In the data rows, 500 means zero.
Here are some numbered points:
[637, 631, 500, 670, 645, 500, 630, 655, 700, 604, 664, 690, 657, 637, 650,
 615, 695, 662, 670, 637, 631, 661, 603, 689, 702, 676, 611, 633, 596, 639,
 576, 664] 0
[641, 594, 646, 662, 610, 649, 644, 673, 666, 621, 615, 683, 601, 598, 617,
 655, 650, 656, 684, 576, 616, 668, 664, 667, 684, 685, 669, 633, 629, 500,
 631, 655] 1
[670, 649, 650, 676, 642, 590, 634, 657, 674, 702, 703, 669, 658, 522, 670,
 624, 710, 631, 684, 645, 583, 643, 695, 585, 679, 651, 616, 620, 519, 733,
 628, 610] 2
[641, 595, 654, 664, 614, 658, 642, 671, 664, 607, 623, 683, 600, 500, 617,
 658, 654, 646, 680, 581, 631, 666, 661, 656, 683, 677, 663, 631, 634, 655,
 627, 655] 3
[655, 772, 595, 563, 593, 552, 500, 663, 645, 604, 670, 604, 672, 811, 601,
 607, 612, 680, 500, 665, 630, 682, 578, 677, 629, 537, 726, 730, 604, 549,
 678, 661] 4
[625, 704, 701, 636, 566, 665, 623, 622, 745, 716, 645, 676, 685, 580, 675,
 614, 735, 618, 666, 643, 620, 630, 500, 615, 638, 676, 618, 630, 674, 693,
 603, 585] 5
[680, 618, 631, 710, 719, 631, 702, 595, 500, 744, 672, 584, 681, 656, 669,
 667, 624, 625, 690, 716, 687, 639, 667, 578, 626, 657, 629, 599, 698, 699,
 706, 657] 6
[523, 622, 637, 709, 714, 627, 675, 596, 611, 750, 678, 589, 681, 665, 668,
 674, 619, 627, 690, 718, 680, 646, 669, 576, 632, 664, 628, 601, 692, 700,
 707, 650] 7
[500, 591, 648, 662, 761, 661, 651, 698, 645, 782, 628, 708, 617, 590, 735,
 662, 573, 686, 729, 569, 698, 635, 645, 644, 634, 616, 623, 611, 668, 701,
 666, 692] 8
[654, 604, 637, 650, 622, 650, 651, 670, 664, 622, 628, 662, 612, 617, 606,
 651, 643, 649, 671, 590, 602, 653, 655, 677, 678, 661, 672, 521, 624, 518,
 529, 516] 9
[583, 745, 704, 623, 650, 784, 640, 518, 577, 622, 427, 500, 652, 720, 747,
 685, 543, 657, 653, 647, 667, 671, 604, 785, 630, 719, 819, 626, 659, 396,
 502, 620] 10
[718, 728, 574, 561, 677, 621, 661, 631, 674, 652, 651, 623, 644, 741, 621,
 612, 566, 634, 611, 603, 699, 669, 512, 696, 652, 578, 706, 664, 607, 644,
 729, 616] 11
[500, 653, 733, 575, 557, 719, 605, 607, 703, 599, 708, 500, 718, 674, 616,
 631, 789, 586, 652, 669, 663, 688, 648, 645, 652, 655, 661, 663, 653, 653,
 615, 582] 12
[623, 697, 702, 634, 568, 667, 626, 620, 743, 709, 649, 677, 682, 583, 682,
 618, 745, 608, 666, 637, 614, 635, 729, 611, 633, 681, 629, 643, 674, 692,
 602, 590] 13
[662, 651, 595, 653, 602, 643, 590, 720, 617, 665, 676, 683, 596, 576, 619,
 655, 630, 645, 571, 634, 648, 574, 696, 630, 614, 639, 573, 655, 710, 726,
 723, 672] 14
[594, 571, 686, 679, 701, 636, 641, 685, 585, 634, 625, 651, 662, 620, 689,
 653, 616, 704, 662, 615, 612, 652, 609, 681, 661, 612, 638, 658, 624, 518,
 622, 659] 15
[681, 649, 635, 692, 500, 579, 629, 669, 666, 726, 703, 674, 653, 542, 678,
 500, 693, 642, 688, 634, 578, 639, 707, 586, 681, 500, 604, 608, 600, 740,
 630, 616] 16
[568, 660, 731, 579, 500, 731, 613, 611, 706, 596, 700, 620, 722, 666, 619,
 634, 795, 589, 652, 671, 658, 688, 644, 639, 648, 652, 650, 661, 657, 657,
 618, 583] 17
[686, 730, 624, 519, 607, 635, 719, 528, 681, 594, 683, 648, 560, 619, 597,
 748, 674, 609, 645, 781, 706, 627, 705, 516, 646, 749, 690, 710, 719, 617,
 600, 696] 18
[583, 557, 682, 670, 708, 500, 641, 690, 563, 636, 615, 648, 675, 609, 692,
 657, 599, 716, 668, 607, 606, 651, 610, 677, 649, 599, 639, 667, 500, 595,
 631, 660] 19
[594, 627, 675, 658, 643, 655, 708, 619, 617, 468, 646, 613, 697, 782, 610,
 657, 715, 614, 610, 764, 674, 691, 536, 682, 639, 637, 648, 655, 671, 579,
 500, 660] 20
[650, 655, 613, 651, 605, 632, 600, 699, 610, 653, 651, 676, 602, 592, 641,
 658, 615, 655, 584, 633, 645, 586, 673, 648, 622, 647, 609, 656, 710, 679,
 696, 662] 21
[657, 637, 601, 646, 609, 630, 606, 713, 600, 650, 671, 677, 605, 600, 622,
 632, 619, 661, 570, 636, 640, 585, 698, 629, 523, 620, 588, 666, 697, 697,
 709, 662] 22
[679, 696, 631, 727, 643, 644, 696, 580, 687, 542, 620, 500, 554, 687, 587,
 703, 647, 642, 652, 500, 670, 631, 723, 634, 644, 765, 703, 693, 709, 616,
 628, 701] 23
[638, 595, 692, 670, 634, 633, 661, 683, 688, 635, 646, 791, 579, 614, 625,
 656, 666, 619, 671, 580, 690, 670, 578, 693, 705, 656, 682, 637, 516, 617,
 516, 638] 24
[642, 500, 500, 674, 641, 500, 632, 654, 702, 604, 663, 697, 659, 638, 647,
 609, 694, 660, 655, 654, 625, 500, 602, 681, 703, 685, 605, 637, 589, 639,
 585, 670] 25
[586, 622, 675, 658, 640, 685, 714, 632, 606, 500, 646, 601, 695, 800, 605,
 657, 716, 624, 602, 778, 689, 695, 533, 696, 626, 637, 655, 652, 685, 571,
 595, 660] 26
[663, 641, 602, 649, 602, 636, 500, 724, 619, 658, 679, 684, 599, 577, 625,
 653, 634, 649, 575, 637, 638, 573, 697, 629, 612, 638, 579, 654, 713, 723,
 714, 671] 27
[500, 553, 689, 681, 711, 648, 639, 687, 571, 500, 622, 643, 665, 608, 694,
 663, 608, 711, 669, 613, 500, 641, 608, 681, 652, 605, 639, 662, 632, 595,
 630, 663] 28
[716, 732, 581, 566, 662, 615, 660, 632, 670, 640, 655, 618, 630, 755, 622,
 618, 576, 638, 607, 613, 690, 648, 591, 691, 645, 573, 698, 672, 611, 629,
 721, 620] 29
[585, 747, 703, 616, 643, 779, 642, 508, 572, 621, 423, 609, 653, 721, 750,
 687, 536, 649, 654, 649, 659, 675, 598, 500, 621, 729, 813, 623, 665, 408,
 502, 625] 30
[559, 662, 733, 576, 555, 725, 611, 606, 707, 593, 704, 615, 721, 662, 620,
 633, 796, 587, 655, 668, 649, 695, 654, 651, 655, 659, 654, 654, 647, 656,
 624, 591] 31
[711, 733, 500, 566, 679, 622, 657, 665, 680, 651, 649, 617, 637, 741, 627,
 624, 563, 631, 610, 597, 703, 672, 591, 500, 652, 582, 697, 664, 612, 648,
 733, 640] 32
[686, 708, 617, 722, 651, 646, 709, 562, 685, 529, 619, 638, 539, 696, 585,
 697, 643, 641, 645, 754, 670, 627, 723, 500, 627, 777, 704, 706, 716, 620,
 631, 709] 33
[591, 563, 680, 684, 532, 640, 640, 668, 579, 653, 622, 651, 664, 610, 694,
 651, 598, 710, 672, 607, 627, 646, 615, 673, 653, 606, 642, 654, 635, 608,
 635, 657] 34
[719, 731, 579, 568, 677, 620, 660, 647, 669, 640, 658, 624, 500, 739, 630,
 626, 563, 637, 614, 600, 705, 672, 576, 693, 500, 582, 702, 675, 625, 646,
 500, 641] 35
[714, 709, 588, 580, 666, 626, 657, 632, 672, 642, 650, 628, 642, 729, 623,
 624, 581, 634, 622, 601, 688, 670, 604, 669, 651, 595, 691, 661, 614, 642,
 714, 638] 36
[680, 626, 634, 711, 500, 630, 705, 598, 606, 744, 500, 581, 674, 664, 662,
 500, 619, 626, 694, 717, 685, 640, 669, 585, 631, 651, 632, 604, 701, 700,
 704, 667] 37
[565, 663, 727, 571, 548, 732, 612, 604, 707, 585, 703, 620, 724, 671, 621,
 624, 797, 588, 645, 669, 657, 689, 654, 647, 500, 658, 655, 655, 656, 500,
 616, 581] 38
[659, 607, 634, 658, 751, 661, 654, 700, 650, 756, 631, 710, 624, 609, 713,
 662, 578, 674, 716, 585, 692, 634, 630, 620, 634, 620, 631, 618, 655, 683,
 676, 682] 39
[562, 658, 731, 500, 559, 730, 500, 600, 707, 599, 702, 617, 725, 500, 616,
 633, 785, 590, 650, 667, 500, 692, 500, 644, 649, 658, 652, 654, 659, 659,
 624, 583] 40
[652, 636, 605, 652, 604, 644, 604, 718, 626, 658, 673, 686, 606, 584, 606,
 661, 636, 651, 588, 624, 643, 581, 698, 638, 523, 647, 594, 650, 700, 712,
 707, 667] 41
[685, 622, 638, 701, 500, 631, 703, 597, 604, 746, 666, 587, 683, 659, 660,
 671, 500, 626, 697, 723, 686, 641, 669, 578, 629, 651, 500, 608, 691, 704,
 710, 658] 42
[583, 635, 525, 662, 642, 536, 706, 621, 601, 474, 500, 600, 697, 784, 591,
 657, 698, 633, 588, 759, 682, 696, 542, 698, 630, 649, 639, 656, 676, 559,
 594, 658] 43
[643, 582, 642, 663, 606, 645, 642, 671, 664, 612, 626, 694, 500, 604, 619,
 500, 647, 644, 686, 587, 618, 666, 666, 667, 677, 677, 500, 634, 629, 653,
 629, 661] 44
New points follow, each followed by the number of its nearest point above by angle.
[686, 708, 619, 722, 632, 645, 709, 562, 685, 530, 619, 638, 540, 696, 585,
 699, 642, 641, 646, 754, 670, 628, 723, 517, 627, 777, 704, 706, 717, 620,
 631, 683] 33
[677, 709, 620, 710, 650, 638, 520, 572, 689, 549, 625, 611, 549, 702, 581,
 699, 637, 642, 647, 737, 525, 638, 714, 640, 614, 750, 710, 699, 707, 618,
 637, 517] 33
[674, 701, 522, 721, 637, 524, 697, 572, 687, 540, 520, 645, 554, 692, 586,
 698, 658, 644, 652, 740, 516, 638, 711, 638, 525, 747, 692, 696, 703, 618,
 615, 705] 33
[682, 590, 643, 672, 762, 668, 655, 707, 647, 771, 628, 722, 621, 590, 725,
 668, 580, 680, 731, 583, 690, 627, 648, 637, 632, 625, 623, 611, 660, 689,
 668, 690] 39
[656, 775, 593, 564, 585, 559, 500, 661, 642, 602, 662, 607, 500, 800, 605,
 615, 615, 680, 538, 669, 500, 681, 582, 670, 626, 541, 714, 728, 605, 548,
 684, 660] 4
[686, 652, 631, 689, 660, 573, 635, 671, 677, 729, 697, 668, 659, 537, 680,
 629, 695, 642, 683, 643, 569, 636, 701, 592, 690, 669, 606, 613, 592, 737,
 634, 621] 2
[680, 707, 644, 718, 638, 645, 702, 562, 695, 553, 518, 521, 558, 683, 595,
 694, 661, 642, 652, 733, 666, 629, 729, 514, 634, 765, 691, 700, 720, 603,
 632, 693] 33
[683, 618, 631, 697, 711, 620, 698, 597, 588, 516, 662, 586, 670, 638, 659,
 681, 620, 642, 676, 710, 675, 640, 667, 587, 634, 654, 635, 615, 667, 675,
 699, 662] 6
[640, 500, 526, 669, 632, 522, 631, 634, 708, 618, 662, 694, 663, 620, 651,
 609, 699, 655, 657, 652, 624, 516, 618, 672, 695, 683, 608, 637, 601, 647,
 587, 649] 25
[687, 658, 637, 684, 658, 570, 641, 667, 676, 737, 708, 674, 660, 541, 500,
 625, 696, 645, 688, 500, 572, 635, 703, 580, 676, 673, 600, 605, 594, 730,
 629, 500] 2
[624, 704, 698, 637, 557, 670, 618, 617, 743, 708, 658, 673, 688, 582, 671,
 610, 743, 616, 672, 635, 616, 641, 720, 614, 628, 673, 628, 640, 676, 698,
 607, 583] 13
[683, 708, 626, 730, 648, 647, 703, 557, 691, 539, 500, 639, 543, 500, 581,
 709, 644, 648, 642, 754, 680, 629, 728, 500, 630, 782, 500, 707, 720, 621,
 626, 500] 33
[676, 737, 599, 698, 656, 657, 668, 583, 689, 538, 627, 663, 519, 679, 673,
 728, 615, 673, 659, 693, 717, 605, 713, 606, 680, 761, 675, 711, 680, 612,
 657, 675] 33
[642, 633, 500, 681, 645, 693, 638, 662, 689, 609, 651, 679, 663, 638, 646,
 611, 691, 652, 658, 646, 633, 665, 610, 679, 703, 500, 613, 500, 583, 637,
 582, 669] 0
[678, 585, 644, 668, 758, 668, 658, 699, 645, 776, 625, 711, 613, 593, 725,
 663, 578, 677, 734, 584, 701, 635, 641, 647, 636, 617, 619, 612, 663, 692,
 678, 691] 39
[686, 583, 652, 664, 763, 662, 657, 690, 636, 766, 628, 720, 618, 584, 732,
 655, 582, 500, 730, 579, 692, 636, 645, 650, 636, 614, 626, 605, 662, 690,
 679, 500] 39
[680, 602, 627, 676, 743, 642, 654, 684, 649, 744, 613, 705, 505, 603, 713,
 669, 587, 680, 724, 604, 660, 517, 654, 641, 613, 646, 637, 623, 528, 678,
 667, 704] 39
[500, 653, 641, 690, 662, 576, 636, 674, 682, 729, 702, 673, 661, 538, 678,
 621, 697, 638, 680, 647, 574, 500, 704, 581, 675, 679, 606, 606, 592, 737,
 632, 615] 2
[604, 741, 510, 614, 649, 760, 645, 542, 591, 622, 454, 609, 652, 718, 733,
 670, 540, 647, 651, 643, 661, 677, 599, 776, 635, 703, 802, 634, 644, 436,
 527, 624] 10
[500, 622, 637, 710, 714, 627, 700, 596, 612, 750, 679, 590, 680, 666, 669,
 673, 618, 627, 690, 718, 678, 647, 670, 576, 633, 666, 628, 601, 690, 700,
 708, 649] 7
[692, 658, 636, 682, 659, 568, 641, 664, 672, 721, 695, 670, 658, 543, 676,
 629, 691, 640, 689, 500, 580, 647, 700, 500, 674, 668, 603, 603, 598, 732,
 632, 500] 2
[625, 694, 696, 642, 569, 673, 603, 623, 737, 695, 658, 675, 684, 589, 669,
 610, 737, 622, 671, 637, 618, 644, 704, 622, 637, 676, 626, 640, 664, 673,
 604, 594] 13
[684, 585, 641, 676, 767, 662, 655, 697, 643, 773, 626, 713, 621, 590, 730,
 667, 583, 676, 732, 589, 500, 631, 647, 642, 636, 614, 624, 617, 667, 689,
 673, 700] 39
[679, 699, 623, 719, 629, 647, 697, 584, 678, 549, 630, 641, 553, 685, 577,
 520, 647, 647, 637, 739, 671, 623, 724, 629, 626, 767, 689, 698, 526, 627,
 641, 703] 33
[628, 704, 700, 633, 557, 673, 628, 614, 739, 707, 500, 672, 683, 583, 676,
 613, 743, 613, 666, 644, 618, 500, 722, 612, 635, 679, 500, 500, 681, 693,
 602, 584] 13
[690, 742, 628, 500, 622, 634, 736, 500, 689, 586, 682, 644, 554, 626, 593,
 760, 681, 604, 656, 801, 714, 635, 706, 500, 667, 763, 706, 718, 751, 603,
 583, 699] 18
[675, 698, 638, 711, 639, 636, 706, 573, 685, 545, 617, 642, 538, 693, 583,
 692, 648, 647, 656, 728, 674, 626, 724, 642, 522, 763, 699, 694, 516, 618,
 630, 712] 33
[683, 708, 500, 732, 500, 636, 712, 559, 687, 537, 631, 636, 541, 701, 581,
 705, 647, 645, 646, 756, 681, 623, 730, 637, 632, 773, 705, 701, 711, 612,
 621, 716] 33
[523, 678, 518, 632, 592, 669, 518, 630, 732, 716, 642, 644, 678, 576, 684,
 621, 716, 620, 677, 628, 623, 631, 713, 598, 631, 667, 516, 633, 681, 689,
 610, 599] 13
[671, 707, 625, 731, 646, 642, 500, 561, 692, 535, 621, 627, 535, 696, 575,
 709, 646, 643, 652, 756, 500, 632, 732, 632, 631, 774, 712, 703, 721, 614,
 624, 500] 33
[523, 699, 631, 724, 652, 632, 697, 576, 689, 561, 623, 639, 553, 676, 597,
 698, 627, 643, 651, 738, 665, 632, 721, 614, 640, 766, 688, 692, 703, 631,
 516, 699] 33
[627, 698, 709, 500, 560, 674, 624, 610, 500, 708, 500, 681, 678, 579, 679,
 613, 741, 612, 672, 632, 621, 632, 500, 613, 641, 677, 617, 636, 677, 691,
 500, 585] 5
[584, 744, 703, 617, 500, 786, 646, 519, 584, 613, 427, 603, 641, 727, 741,
 500, 541, 649, 658, 651, 664, 677, 601, 782, 631, 722, 815, 628, 660, 392,
 504, 621] 10
[588, 565, 680, 678, 706, 643, 643, 684, 556, 626, 622, 643, 672, 613, 701,
 668, 607, 715, 663, 608, 617, 650, 611, 671, 651, 602, 648, 660, 621, 592,
 636, 656] 15
[647, 598, 651, 670, 626, 654, 650, 662, 656, 624, 630, 671, 610, 520, 602,
 660, 649, 644, 682, 596, 637, 664, 641, 646, 660, 676, 659, 627, 641, 660,
 637, 656] 3
[685, 660, 630, 685, 500, 578, 632, 671, 500, 500, 709, 682, 657, 542, 679,
 625, 700, 645, 688, 500, 583, 643, 698, 583, 676, 673, 610, 608, 500, 740,
 634, 500] 2
[712, 719, 581, 579, 667, 622, 652, 657, 663, 642, 660, 632, 513, 719, 629,
 630, 571, 639, 608, 604, 698, 659, 591, 685, 515, 589, 686, 672, 636, 655,
 528, 644] 35
[523, 625, 637, 709, 722, 621, 704, 600, 606, 746, 675, 585, 675, 640, 668,
 673, 624, 624, 692, 716, 681, 641, 669, 574, 622, 664, 517, 600, 695, 694,
 707, 664] 7
[679, 704, 627, 728, 643, 640, 704, 560, 690, 530, 623, 642, 537, 698, 576,
 705, 653, 642, 648, 759, 673, 625, 721, 629, 633, 777, 692, 710, 721, 609,
 621, 705] 33
[621, 680, 683, 523, 578, 670, 626, 620, 509, 699, 515, 677, 678, 583, 657,
 619, 724, 625, 671, 629, 620, 634, 500, 623, 644, 668, 620, 639, 670, 679,
 516, 595] 5
[685, 651, 634, 685, 657, 586, 633, 674, 677, 727, 500, 677, 653, 532, 683,
 622, 500, 641, 686, 642, 574, 635, 500, 581, 688, 676, 605, 606, 597, 737,
 626, 615] 39
[579, 588, 690, 672, 518, 660, 650, 670, 568, 637, 594, 638, 665, 593, 704,
 658, 597, 702, 662, 611, 616, 652, 612, 698, 651, 612, 667, 640, 639, 570,
 610, 655] 34
[682, 500, 638, 712, 710, 624, 696, 592, 500, 740, 672, 589, 673, 666, 668,
 684, 622, 615, 687, 709, 688, 637, 666, 572, 632, 655, 631, 602, 696, 689,
 708, 663] 6
[674, 651, 621, 685, 651, 568, 650, 662, 666, 700, 674, 663, 665, 572, 671,
 626, 693, 637, 674, 657, 588, 646, 688, 591, 679, 667, 611, 613, 605, 713,
 631, 612] 2
[596, 576, 676, 677, 701, 518, 650, 673, 579, 623, 601, 629, 658, 620, 678,
 663, 606, 707, 665, 625, 615, 648, 625, 655, 647, 621, 646, 673, 528, 598,
 631, 666] 19
[682, 715, 637, 735, 617, 617, 687, 517, 650, 553, 587, 678, 543, 695, 620,
 668, 621, 631, 500, 804, 669, 641, 766, 609, 650, 759, 746, 736, 709, 605,
 604, 767] 33
[671, 739, 602, 718, 653, 663, 670, 573, 691, 523, 623, 669, 500, 670, 680,
 743, 622, 679, 666, 706, 719, 620, 731, 593, 686, 788, 672, 718, 690, 607,
 647, 680] 33
[679, 700, 610, 718, 642, 647, 698, 584, 676, 549, 630, 642, 553, 685, 577,
 521, 646, 647, 637, 739, 672, 623, 724, 629, 626, 766, 689, 697, 527, 627,
 641, 703] 33
[598, 565, 681, 686, 713, 647, 646, 691, 571, 660, 618, 659, 664, 603, 703,
 665, 605, 708, 674, 609, 620, 647, 616, 671, 657, 603, 640, 655, 630, 584,
 639, 665] 15
[644, 610, 640, 640, 609, 635, 646, 674, 662, 614, 628, 681, 610, 629, 617,
 645, 652, 523, 666, 593, 619, 669, 659, 521, 680, 660, 678, 644, 613, 507,
 523, 652] 1
[631, 690, 693, 637, 572, 669, 512, 626, 731, 708, 655, 673, 513, 582, 677,
 619, 733, 611, 652, 516, 626, 629, 725, 613, 619, 673, 621, 641, 679, 696,
 623, 595] 13
[500, 580, 647, 663, 761, 662, 632, 698, 644, 747, 628, 710, 617, 590, 734,
 662, 574, 662, 730, 571, 698, 635, 646, 644, 633, 617, 622, 611, 667, 700,
 667, 692] 8
[681, 707, 644, 719, 638, 645, 700, 563, 694, 554, 519, 522, 556, 683, 595,
 680, 662, 641, 651, 733, 667, 629, 729, 514, 634, 765, 689, 699, 719, 628,
 631, 693] 33
[631, 691, 695, 500, 564, 670, 620, 624, 514, 702, 523, 683, 669, 580, 672,
 599, 727, 616, 660, 632, 624, 625, 525, 615, 623, 672, 613, 638, 681, 667,
 527, 595] 5
[500, 625, 628, 713, 714, 631, 708, 589, 600, 746, 672, 594, 680, 658, 662,
 675, 616, 625, 687, 713, 675, 641, 500, 574, 621, 658, 624, 603, 500, 697,
 711, 662] 7
[515, 660, 650, 668, 648, 564, 635, 660, 686, 730, 704, 672, 637, 547, 683,
 614, 530, 643, 684, 639, 578, 641, 706, 580, 675, 671, 609, 613, 524, 735,
 619, 613] 2
[681, 709, 639, 729, 651, 646, 711, 559, 694, 536, 621, 638, 544, 703, 573,
 705, 640, 648, 649, 500, 677, 627, 731, 634, 638, 781, 707, 703, 722, 620,
 633, 710] 23
[681, 709, 631, 731, 650, 639, 700, 563, 690, 536, 617, 638, 544, 694, 578,
 707, 649, 650, 643, 756, 681, 619, 727, 628, 634, 786, 700, 712, 718, 617,
 627, 711] 33
[690, 710, 613, 702, 655, 627, 702, 573, 684, 543, 623, 637, 553, 701, 590,
 687, 633, 640, 641, 735, 649, 634, 705, 500, 630, 753, 703, 700, 704, 623,
 644, 701] 33
[584, 583, 690, 674, 508, 645, 648, 681, 589, 648, 624, 647, 670, 603, 696,
 651, 623, 698, 663, 610, 611, 646, 599, 677, 652, 606, 644, 658, 641, 607,
 624, 651] 34
[511, 625, 642, 702, 712, 628, 706, 604, 607, 708, 672, 588, 678, 678, 661,
 671, 635, 624, 682, 724, 681, 648, 652, 588, 621, 661, 519, 607, 694, 679,
 681, 664] 7
[588, 747, 703, 627, 651, 786, 648, 514, 577, 627, 427, 603, 659, 712, 745,
 674, 539, 646, 657, 651, 659, 677, 595, 781, 635, 724, 500, 627, 668, 392,
 502, 631] 10
[629, 518, 690, 637, 571, 669, 624, 529, 733, 708, 660, 679, 675, 510, 675,
 615, 727, 622, 658, 641, 622, 617, 724, 611, 634, 671, 622, 643, 683, 699,
 612, 521] 13
[685, 711, 629, 736, 646, 643, 703, 566, 690, 531, 620, 500, 548, 700, 580,
 710, 646, 641, 648, 500, 678, 626, 732, 630, 638, 777, 710, 702, 721, 610,
 628, 708] 23
[500, 704, 634, 733, 651, 500, 708, 560, 696, 538, 627, 633, 539, 700, 500,
 709, 654, 645, 643, 500, 676, 631, 725, 632, 636, 786, 701, 706, 723, 617,
 630, 704] 23
[675, 620, 614, 705, 710, 640, 693, 604, 524, 726, 670, 598, 678, 654, 665,
 660, 632, 630, 686, 688, 679, 643, 659, 590, 636, 660, 626, 604, 684, 690,
 690, 658] 6
[688, 636, 630, 684, 522, 630, 697, 585, 614, 733, 664, 593, 679, 670, 656,
 665, 509, 627, 686, 708, 688, 644, 659, 594, 632, 632, 524, 616, 682, 697,
 712, 655] 42
[688, 652, 638, 692, 661, 577, 636, 663, 683, 727, 702, 674, 655, 547, 676,
 622, 697, 647, 684, 639, 578, 643, 704, 580, 680, 673, 609, 616, 594, 739,
 632, 625] 2
[524, 547, 682, 684, 711, 645, 648, 675, 575, 532, 628, 637, 666, 615, 691,
 664, 610, 701, 671, 626, 523, 623, 616, 667, 649, 611, 637, 655, 640, 608,
 638, 663] 28
[688, 655, 638, 688, 652, 577, 641, 666, 675, 736, 699, 672, 660, 540, 680,
 622, 689, 638, 684, 640, 574, 638, 710, 578, 686, 672, 604, 607, 594, 734,
 635, 605] 2
[660, 703, 618, 716, 638, 649, 500, 566, 695, 553, 627, 639, 554, 679, 589,
 699, 668, 640, 642, 735, 671, 517, 727, 629, 636, 767, 684, 696, 722, 621,
 625, 694] 33
[658, 621, 636, 704, 515, 633, 696, 608, 612, 728, 516, 594, 664, 657, 656,
 519, 623, 629, 693, 700, 677, 643, 667, 594, 638, 654, 636, 608, 692, 693,
 694, 665] 37
[674, 699, 637, 713, 639, 635, 705, 573, 684, 545, 617, 642, 539, 693, 582,
 692, 648, 648, 655, 728, 674, 605, 724, 621, 523, 763, 698, 695, 516, 618,
 630, 713] 33
[500, 625, 637, 709, 722, 621, 704, 600, 607, 745, 675, 586, 674, 660, 669,
 673, 623, 623, 694, 715, 681, 641, 670, 574, 619, 665, 500, 600, 696, 694,
 707, 665] 7
[500, 615, 637, 712, 716, 633, 703, 595, 604, 744, 670, 592, 680, 658, 672,
 678, 617, 624, 680, 715, 681, 647, 659, 574, 626, 661, 628, 593, 693, 695,
 706, 659] 7
[627, 698, 703, 500, 557, 669, 626, 615, 744, 707, 650, 669, 679, 578, 680,
 623, 742, 616, 666, 634, 614, 634, 730, 500, 638, 678, 627, 641, 688, 691,
 600, 586] 13
[681, 588, 648, 673, 765, 656, 656, 699, 634, 778, 624, 717, 617, 588, 500,
 660, 567, 676, 731, 574, 694, 500, 646, 642, 634, 621, 621, 615, 653, 688,
 671, 698] 39
[619, 693, 707, 509, 556, 676, 623, 614, 740, 693, 632, 663, 685, 588, 671,
 624, 749, 613, 645, 638, 620, 617, 720, 518, 640, 675, 632, 643, 683, 687,
 603, 587] 13
[584, 563, 685, 683, 705, 646, 645, 693, 563, 645, 624, 637, 667, 610, 691,
 658, 599, 710, 669, 605, 611, 650, 616, 677, 658, 595, 640, 658, 629, 600,
 631, 660] 15
[587, 743, 500, 621, 645, 782, 643, 527, 579, 618, 426, 607, 654, 715, 749,
 677, 537, 649, 658, 649, 656, 676, 601, 788, 632, 721, 817, 630, 664, 406,
 499, 623] 10
[607, 687, 694, 643, 587, 663, 636, 616, 726, 713, 651, 655, 683, 593, 679,
 625, 729, 610, 668, 646, 622, 636, 722, 606, 633, 677, 629, 636, 677, 692,
 615, 599] 13
[679, 714, 636, 720, 642, 633, 714, 558, 688, 535, 616, 636, 530, 705, 577,
 697, 647, 647, 652, 749, 682, 620, 732, 638, 500, 775, 703, 704, 500, 613,
 629, 720] 33
[587, 567, 687, 681, 708, 652, 648, 691, 566, 644, 620, 641, 500, 612, 700,
 660, 604, 711, 669, 613, 621, 647, 618, 670, 657, 603, 650, 655, 630, 593,
 628, 659] 15
[585, 562, 519, 680, 690, 641, 642, 687, 580, 635, 618, 655, 666, 606, 515,
 663, 607, 706, 668, 594, 615, 650, 521, 685, 665, 614, 642, 658, 624, 602,
 625, 660] 15
[592, 565, 695, 500, 704, 645, 647, 692, 562, 631, 618, 645, 671, 613, 696,
 662, 608, 708, 500, 604, 623, 639, 615, 680, 658, 598, 651, 657, 627, 592,
 628, 659] 15
[696, 659, 641, 685, 652, 581, 500, 669, 677, 720, 699, 671, 656, 500, 679,
 626, 688, 500, 684, 635, 579, 631, 702, 576, 675, 671, 500, 612, 595, 734,
 628, 608] 2
[686, 647, 639, 691, 654, 570, 638, 664, 668, 717, 704, 676, 650, 500, 678,
 623, 698, 638, 688, 642, 572, 637, 702, 576, 684, 672, 610, 615, 500, 742,
 629, 613] 2
[687, 656, 632, 688, 663, 590, 637, 671, 676, 731, 701, 673, 660, 543, 679,
 615, 695, 641, 689, 638, 573, 635, 699, 586, 681, 667, 612, 610, 590, 736,
 631, 616] 2
[587, 563, 687, 687, 706, 645, 645, 690, 561, 643, 618, 651, 671, 605, 701,
 666, 608, 712, 666, 614, 610, 650, 611, 675, 662, 601, 642, 660, 626, 596,
 632, 661] 15
[608, 586, 681, 507, 701, 642, 648, 686, 576, 634, 622, 643, 667, 629, 686,
 656, 602, 699, 514, 604, 632, 642, 600, 682, 658, 596, 658, 658, 624, 599,
 640, 656] 15
[645, 600, 692, 669, 623, 630, 663, 682, 704, 635, 650, 812, 568, 613, 615,
 655, 674, 606, 672, 575, 702, 673, 574, 695, 712, 664, 688, 634, 500, 634,
 500, 635] 24
[510, 608, 643, 709, 689, 633, 695, 607, 600, 730, 664, 599, 678, 652, 674,
 675, 615, 635, 678, 702, 673, 647, 653, 587, 630, 654, 630, 602, 686, 682,
 696, 658] 7
[688, 657, 635, 689, 658, 575, 635, 673, 672, 733, 706, 675, 658, 542, 685,
 623, 694, 645, 696, 644, 568, 636, 707, 500, 685, 675, 599, 607, 590, 737,
 626, 614] 2
[585, 559, 681, 679, 705, 641, 647, 685, 560, 643, 617, 641, 671, 615, 693,
 656, 605, 718, 668, 600, 610, 643, 617, 676, 657, 598, 645, 657, 635, 593,
 627, 657] 15
[685, 500, 643, 711, 500, 633, 713, 596, 599, 742, 671, 588, 685, 658, 670,
 668, 617, 627, 696, 711, 681, 644, 664, 572, 617, 660, 500, 613, 690, 703,
 708, 659] 42
[520, 697, 688, 635, 571, 669, 625, 631, 727, 704, 656, 523, 666, 583, 673,
 519, 720, 620, 660, 638, 628, 625, 719, 615, 515, 668, 616, 636, 527, 702,
 528, 595] 13
[688, 657, 632, 686, 663, 578, 636, 667, 672, 737, 500, 676, 655, 543, 678,
 630, 700, 652, 687, 640, 578, 637, 697, 500, 672, 659, 605, 611, 592, 742,
 624, 608] 2
[654, 616, 679, 656, 630, 627, 662, 678, 701, 637, 650, 788, 559, 631, 616,
 650, 661, 609, 664, 579, 702, 673, 575, 695, 685, 653, 688, 637, 515, 635,
 528, 635] 24
[683, 589, 644, 670, 754, 660, 655, 687, 637, 764, 638, 704, 628, 575, 713,
 665, 515, 673, 721, 594, 523, 629, 653, 624, 631, 626, 617, 611, 672, 694,
 679, 695] 39
[590, 714, 678, 630, 631, 773, 639, 536, 591, 620, 457, 524, 654, 711, 734,
 676, 538, 658, 634, 647, 662, 670, 604, 772, 638, 715, 793, 626, 650, 426,
 512, 626] 10
